(in the rows, 128 means zero)
Each path below is one point turned by a fixed rotation once a step. After each direction that follows a path, write how fast that rotation turns it, in deg/step (0 if it stays still).
Each turn is a multiple of 5 degrees from 10 to 175, or 0.
Each row of a path follows its step; steps can be skipped.
Rotation 1:
step 0: [141 132 122 125 127 130 126 127 132 125 131 131 134 128 122 132 125 121
 136 126 128 134 111 124 142 136 128 125 127 117 146 130 126 130 133 113
 130 132 130 152 130 131 121 129 115 127 126 122 133 119 129 135 122 126
 132 128 123 129 124 127 138 128 133 120 118 130 120]
step 1: [125 134 137 119 135 128 131 130 133 124 128 128 130 129 136 123 128 135
 132 126 131 109 137 136 125 127 134 125 123 124 121 133 119 127 137 124
 124 124 121 137 116 120 140 112 143 116 127 130 139 125 122 123 129 129
 128 122 117 134 123 128 120 126 141 130 122 130 120]
step 2: [126 124 130 124 119 131 124 120 132 122 117 128 119 124 134 135 119 122
 130 120 124 124 120 140 146 125 123 120 128 132 139 140 129 124 129 123
 142 124 134 129 124 142 138 138 127 138 123 139 128 121 134 134 122 125
 122 121 136 128 122 129 133 131 135 117 126 132 126]
step 3: [136 129 126 125 128 123 122 129 126 126 140 136 129 137 141 129 126 130
 131 139 129 128 131 128 127 140 120 121 129 126 126 120 117 133 128 130
 129 123 117 126 118 122 134 122 127 139 113 129 138 119 130 119 117 143
 135 135 116 125 135 134 124 127 134 129 130 139 119]
step 7: [127 129 130 121 134 133 120 131 140 131 135 132 123 122 125 133 122 129
 135 129 135 122 129 118 126 119 135 124 123 124 145 117 134 119 129 129
 135 139 130 124 127 128 125 126 133 128 129 116 135 123 127 128 115 134
 128 118 139 149 128 123 125 118 136 125 117 135 125]
step 11: [132 126 134 126 135 133 117 114 136 125 128 133 126 129 128 135 134 143
 122 135 146 121 116 120 142 131 128 123 139 132 123 125 113 128 139 125
 124 124 134 131 137 123 132 125 131 127 131 126 133 121 134 128 124 127
 131 141 116 126 122 124 130 133 131 117 129 129 124]
step 12: [135 126 131 119 123 112 131 133 129 123 125 132 136 114 129 129 118 118
 127 114 126 121 130 129 132 132 135 117 132 118 133 131 125 120 123 121
 126 114 134 128 128 132 137 123 127 132 133 130 141 132 126 133 122 125
 148 118 123 129 128 126 129 125 126 142 121 127 121]
step 15: [119 127 120 119 129 116 132 138 131 130 120 124 138 127 142 135 130 124
 132 126 133 136 129 126 127 130 130 112 126 132 136 127 125 126 133 129
 124 126 128 127 125 139 132 142 128 121 121 125 131 125 128 110 119 130
 125 131 129 145 121 133 128 135 128 116 124 143 120]
step 16: [142 131 122 127 131 138 129 131 131 132 127 126 128 132 133 132 134 130
 126 126 133 125 112 138 138 130 124 127 127 119 130 129 137 128 125 113
 117 131 122 125 119 108 119 130 136 135 124 132 128 126 127 135 116 138
 129 118 126 130 133 132 133 141 142 132 134 127 124]
step 19: [133 128 127 130 135 133 127 121 130 117 132 127 131 130 128 120 136 132
 129 119 128 129 122 133 135 125 133 124 117 117 134 127 120 123 119 126
 135 134 131 129 130 128 134 121 124 122 119 123 155 118 134 123 122 132
 127 126 112 118 127 127 131 122 132 126 110 127 124]
Speeds:
[127 126 130 126 128 126 128 129 130 126 128 125 127 130 129 129 128 129
 128 129 124 131 130 127 130 127 128 130 129 125 128 127 124 129 128 130
 127 129 130 127 127 127 126 127 125 129 130 128 124 131 129 129 128 127
 125 127 126 128 129 129 127 129 129 130 127 127 129] => 0
[129 129 127 128 126 128 124 128 129 126 128 126 130 129 126 128 127 126
 128 129 128 129 129 130 130 128 129 127 127 127 128 131 130 126 130 128
 127 129 128 126 129 129 125 127 123 126 129 131 129 127 129 128 130 129
 130 128 131 126 125 130 131 130 128 128 128 126 126] => 175
[127 128 128 129 127 124 129 128 128 127 129 128 126 128 129 127 124 130
 129 128 130 127 128 128 128 130 128 127 131 127 125 127 128 129 130 129
 130 126 130 127 130 125 130 131 125 128 127 130 128 127 128 129 125 127
 129 128 129 123 126 129 126 126 127 129 128 129 128] => 40
[127 128 131 129 130 125 128 128 128 129 131 127 128 127 129 129 128 129
 127 127 131 132 127 126 129 129 128 129 128 130 130 131 126 125 125 126
 128 128 127 126 129 127 128 127 128 129 130 125 128 127 127 129 130 127
 130 127 126 126 126 127 130 126 127 129 128 126 129] => 55
